In the rows, zero is written as 128.
D: rows in a few groups, each row roughly a mix of its group's directions:
D (102 x 10):
[[144  76 139 101  98 115 166 139 125 131]
 [ 89 124 100 139 132 170 161 138  96 136]
 [119 173 175 141 138 120 151 151 155 138]
 [135 165 145 114 108 117  77 140 164 118]
 [101 138 111 168 156 172 111 124  99 120]
 [133 147 149  99 102  70 108 109 121 123]
 [167  98 140 124 112 124 150 182 136 111]
 [165 116 122 140 117  87 143 113 164  93]
 [119 184 157 101 132 151 124 126 135 162]
 [136  99 159 120 121 187 132 100 113 137]
 [114  80 143 117 102 121 176 141 143 145]
 [104 129  82 140 117  85  95 142 111 115]
 [133 143 123  80 101 109 176 125 153 125]
 [123 188 129 156 165 138 117 142 114 140]
 [158 143 151 129 159 137  83 129 171 128]
 [ 84 156 131 115 116  96  81 123 126 142]
 [106 147 107 148 157 169 160  93 129 138]
 [152 157 108 151 141 167  85 123 102 128]
 [ 96 158 104 157 165 103 103 125 111 109]
 [ 81 124 118 150 140 142  96 140  82 142]
 [132  85 101 134 113  98 155 151 103  97]
 [100 170 134 145 164 119  97  92 126 135]
 [ 91 176 134 128 146 111  96 111 120  99]
 [113 152  93 127 117 152 168 119  84 140]
 [133  71 105 135 145 134 160 125  92 135]
 [ 96 165 124 140 143 138  78 111 101 116]
 [114  78  87 146 126 123  97 115 126 155]
 [171  64 122 144 144 126 133 136 131 131]
 [108 150 143 157 120  96 149 182 130 114]
 [155 102  94 114 108 106  96  93 141 104]
 [117 158 161 112 122  81 106 129 166 121]
 [115 128 112 124 143  86 111 132  74  98]
 [142 153 149 178 134 141 159 163 140 145]
 [148  85  97 119 101 101 138 130 159 100]
 [ 94 153 125 144 155 151  78 112 106 134]
 [156  81  80 148 110 125 133 148 121 120]
 [ 85 137  98 173 159 152 128 129 117 123]
 [114 120 162 142 167 156 162 124  94 145]
 [133 153 125 126 137 179 155 118 105 171]
 [117 105 153 110 164 180 147 118 111 142]
 [132  89  99 154 125 162 171 149 135 123]
 [117 142 142 138 161 172  85 117 105 148]
 [133 111 129 119 131 176 176 160 113 144]
 [118 148 137 100 137 112 194 132 109 139]
 [ 76 128  97 154 148 155 113 112 113 147]
 [129  99 127  96 118  73 149 126 138  95]
 [122  79 141 115 125 101 179 142 111 126]
 [ 72 138 154 152 142 149 139 141 124  94]
 [165 156  90 109 100 143 116 136 110 162]
 [111  82  91 147  96 118 152 151 117 118]
 [113  90 159 110 147 115 169 108 112 100]
 [130  84  89 149 107 150 164 144 133 114]
 [ 97 141 171 129 139 118  97 112 168 104]
 [ 98 112 173 104 145 114  92 149 147 113]
 [ 94 154 134 156 147 113  93 110  87 125]
 [104 141 137 132 171 137  87  88 109 140]
 [163  84 126 124  85 111 153 147 123 111]
 [129  80  92 131 132 139 136  84 107 111]
 [127 147 112 171 140 156 130 161  90 155]
 [119 124  98 155 125 161 147 155  81 147]
 [101 147 140  92 118 112  86 103 105 155]
 [ 94 104  94 119  85 132 138 138  88 124]
 [141 125 101 121 124 106 174  74 125 121]
 [125 148 155 118 124  91 177 110  94 139]
 [116 149 129 125 166 126  83  82 148 128]
 [130  76 105 154 113 158 139 159 107 124]
 [177  95 152 130 138 156  99 144 147 141]
 [128 104 113 155 141 182 109 166 120 121]
 [127 148 163 144 126 112 119 191 147 127]
 [137 150 160 107 150 140 122  92 178 137]
 [146  77  92 127  85 119 133 143 138 124]
 [145  80 122 148 124  99 113 147 145  86]
 [142 141 121 124 129 144 179 171 146  96]
 [102 140 125 133 149 140  72  96 108 152]
 [147  69 113 130 133 154  98 152 113 118]
 [193 138 108 113 113 112 135 156 135 111]
 [123 130 153 144 148 189 135 161 116 146]
 [ 91 169 143 148 163 103 113 113 106 137]
 [ 80 178 145 132 151 115 104 115 123 123]
 [ 94 158 133 155 174 149 108 112 110 143]
 [122 117 109  96 108  86  90 102 137 102]
 [129 107 131 117 127 120 193 161 141 149]
 [136 142 147  83 100 124  94  98 158 118]
 [137 173 158  93 131 151 138 102 158 122]
 [105 130 112 163 140 150 109 133  69 124]
 [155  93 147 128 150 138 181 152 131 109]
 [ 78 130 111 156 148 148 102 129  91 141]
 [166  99 100 120  82 118 143 158 137 119]
 [155  95 114 152 131 173 110 160 144 110]
 [ 96 124 147 127 155 138 107 103  71 131]
 [ 97 170 177 116 147 130 131 120 146 151]
 [145  87 100 154 124 163 151 156 147 112]
 [138 104 181 102 157 110 126 149 153 139]
 [143  75 112 120  90 115 159 152 129 131]
 [139 136 123 139  93 153 129 169 112 177]
 [126  65 106 122 104 108 138 130 104 107]
 [156  88  96 161 134 150 160 114 110 126]
 [123 185 153 157 122 142 133 161 144 141]
 [115 116 169 100 164 135 122  90 142 156]
 [112 161 131 104 111  66 123 121 137 112]
 [110  95 139 113 134  86 159 145  88 139]
 [157  88  95 134  82 150 120 141 135 139]]

one row of each group, then the others: which group is each in?
[157  94 118 104 106 118 126 136 184 136] | M
[ 94 162 126 136 143 118  92 122  80 114] | P
[135 110 106 151 142 177 145  93 104 150] | T

[115 167 125 154 179 155 147 124 148 121] | M
[151  88 134 123 127 141  84 151 148  91] | T
[128 127 134 150 152 128 201 135 127 139] | M
[113 166 148 114 122  73 106 135 110 110] | M
[153 113 103 116 114 136 104  77 148  95] | T
[144 104 114 174 144 165 161 123 109 145] | T
[ 87 130 169  95 119 107 139 109 159 140] | P
[138  99 110 138 115 136 196 145 133 123] | M
[157 114 162 103 145 118 181 126 135 106] | P
[ 98  86 140 116 143 127 108  95  89 146] | P
[ 81 120 118 132 121 115 163 138  80 148] | M
